Each row has a name. After each piece below comes the name of the row it's from, unless a question asks for something else. Each question is about the rows just above it. Places in a row count from 1.

B: 115, 218, 192, 79, 34, 133
L: 124, 66, 214, 42, 204, 77
Q: 149, 58, 179, 114, 105, 182
A: 142, 92, 184, 230, 194, 100
Z: 122, 133, 191, 93, 177, 74
W: 141, 224, 163, 80, 151, 214
N: 170, 40, 119, 218, 139, 31
M: 178, 113, 93, 191, 82, 140
S: 87, 78, 41, 162, 231, 118
X: 146, 187, 190, 27, 151, 214
Y: 152, 106, 70, 81, 121, 157
E: 125, 97, 235, 162, 30, 97
Which row holds 146, 187, 190, 27, 151, 214? | X
93, 191 begins in row and place | M, 3
78, 41 begins in row and place | S, 2
Where does 122, 133, 191, 93, 177 start? Give its row and place. | Z, 1
Where does 80, 151, 214 start? Give its row and place. | W, 4
Row and place where 133, 191, 93 starts: | Z, 2

mun: 96, 108, 119, 132
potop: 25, 21, 44, 129
kadu: 166, 166, 131, 182
gube: 169, 94, 92, 64
saku: 126, 147, 86, 171
gif: 103, 87, 73, 168
rul: 146, 149, 118, 178
zelut: 100, 83, 232, 45
depas: 180, 220, 170, 225
dup: 131, 126, 145, 86
folut: 64, 88, 134, 91
145, 86 begins in row and place | dup, 3
Where does 126, 145, 86 start? Give its row and place. | dup, 2

Godit: 83, 44, 150, 136, 123, 117, 159, 109, 102, 128, 128, 141
zuran: 161, 6, 163, 105, 111, 144, 151, 94, 87, 134, 145, 155
Kem: 120, 243, 85, 141, 109, 123, 102, 136, 159, 128, 117, 128
Where does 151, 94, 87, 134, 145 start? Give its row and place. | zuran, 7
120, 243, 85, 141, 109, 123, 102, 136, 159, 128, 117 begins in row and place | Kem, 1
141, 109 begins in row and place | Kem, 4
Row and place where 141, 109, 123, 102, 136, 159, 128, 117, 128 starts: | Kem, 4

Gek: 193, 192, 172, 169, 159, 181, 194, 173
Zogag: 198, 179, 180, 168, 153, 185, 184, 203
Samat: 172, 192, 159, 181, 193, 169, 183, 146
revo: 207, 146, 181, 177, 148, 178, 164, 241
Which row holds 193, 192, 172, 169, 159, 181, 194, 173? | Gek
193, 192, 172, 169, 159, 181 begins in row and place | Gek, 1

kubu: 182, 154, 226, 37, 114, 183
duvi: 189, 182, 154, 226, 38, 237
pizan: 189, 182, 154, 226, 52, 120
Tid: 59, 102, 167, 65, 38, 237
226, 52 begins in row and place | pizan, 4
Row and place where 154, 226, 52 starts: | pizan, 3
q: 189, 182, 154, 226, 38, 237 | duvi
Where does 182, 154, 226, 38 start? Give its row and place. | duvi, 2

guzu: 186, 159, 168, 135, 164, 35, 59, 93, 113
magof: 186, 159, 168, 135, 115, 182, 162, 100, 136
tusar: 178, 154, 137, 130, 168, 119, 136, 100, 162
Seka: 129, 81, 101, 144, 137, 112, 177, 111, 186
136, 100, 162 begins in row and place | tusar, 7
Row and place where 135, 115, 182, 162 starts: | magof, 4

Fabut: 89, 13, 195, 13, 170, 85
paka: 233, 195, 13, 170, 62, 131
gefi: 140, 234, 88, 13, 170, 85
Where does 13, 195, 13, 170, 85 start? Give its row and place. | Fabut, 2
Row and place where 170, 62, 131 starts: | paka, 4
Row and place where 13, 195, 13, 170 starts: | Fabut, 2
Row and place where 140, 234, 88, 13 starts: | gefi, 1
89, 13, 195, 13, 170, 85 is in which row? | Fabut
Row and place where 233, 195 starts: | paka, 1
88, 13 begins in row and place | gefi, 3

belig: 154, 119, 108, 104, 157, 170, 117, 110, 133, 128, 181, 140, 142, 153, 99, 128, 172, 91, 166, 162, 114, 108, 161, 143, 123, 133
visar: 124, 116, 123, 93, 151, 183, 84, 114, 126, 128, 191, 157, 127, 129, 109, 143, 150, 64, 149, 147, 102, 123, 190, 128, 128, 131
mobi: 131, 116, 121, 94, 153, 182, 89, 114, 128, 128, 196, 159, 131, 134, 142, 92, 143, 198, 167, 108, 114, 101, 187, 130, 128, 131
Vute: 150, 182, 151, 173, 127, 59, 121, 175, 139, 114, 130, 94, 166, 118, 114, 95, 87, 121, 171, 140, 115, 151, 120, 117, 205, 131
Gafet: 49, 105, 142, 96, 122, 164, 106, 109, 101, 114, 127, 141, 62, 101, 167, 198, 108, 114, 92, 143, 134, 142, 140, 94, 134, 95
Roter: 155, 119, 109, 104, 159, 169, 116, 110, 134, 128, 180, 140, 142, 152, 97, 127, 174, 92, 164, 162, 115, 109, 161, 145, 123, 133
boti: 168, 115, 86, 113, 139, 153, 165, 92, 137, 140, 143, 134, 140, 181, 114, 117, 187, 141, 133, 160, 148, 86, 124, 176, 52, 137
soze: 155, 119, 109, 104, 159, 169, 116, 110, 134, 202, 180, 140, 142, 152, 97, 127, 174, 92, 164, 162, 115, 109, 161, 145, 123, 133
voful: 178, 118, 87, 110, 148, 139, 175, 59, 121, 130, 154, 136, 148, 184, 107, 121, 189, 113, 147, 174, 125, 87, 142, 167, 100, 134
Dezu: 140, 125, 130, 116, 109, 136, 121, 109, 130, 53, 38, 104, 134, 135, 160, 134, 70, 148, 140, 159, 151, 130, 84, 117, 178, 76
59, 121, 175, 139 begins in row and place | Vute, 6
Where does 101, 167, 198, 108, 114, 92, 143, 134, 142 start? Give its row and place. | Gafet, 14

zor: 35, 116, 61, 114, 115, 74
lobi: 135, 124, 148, 137, 134, 106
vub: 46, 92, 129, 112, 95, 55
bupev: 35, 116, 128, 104, 104, 44
pebe: 61, 133, 130, 114, 115, 74
Where does 61, 133, 130, 114 start? Give its row and place. | pebe, 1
The row with 35, 116, 128, 104, 104, 44 is | bupev

mev: 125, 127, 43, 224, 82
lam: 124, 127, 42, 126, 82
mozet: 124, 127, 42, 126, 83
Row and place where 127, 42, 126, 83 starts: | mozet, 2
Where does 42, 126, 82 start? Give its row and place. | lam, 3
q: 124, 127, 42, 126, 83 | mozet

podu: 174, 104, 61, 137, 67, 127
litug: 125, 175, 107, 103, 55, 71
mul: 125, 175, 107, 103, 92, 97
sofi: 67, 137, 128, 61, 104, 164
bazu: 216, 67, 137, 127, 61, 104
fuzez: 125, 175, 107, 103, 204, 97
povim: 129, 58, 168, 156, 174, 58
beve: 168, 166, 144, 112, 147, 127
Where does 103, 204, 97 start? Give its row and place. | fuzez, 4
67, 137, 127, 61, 104 begins in row and place | bazu, 2
125, 175, 107, 103, 204, 97 is in which row? | fuzez
Where does 127, 61, 104 start? Give its row and place. | bazu, 4

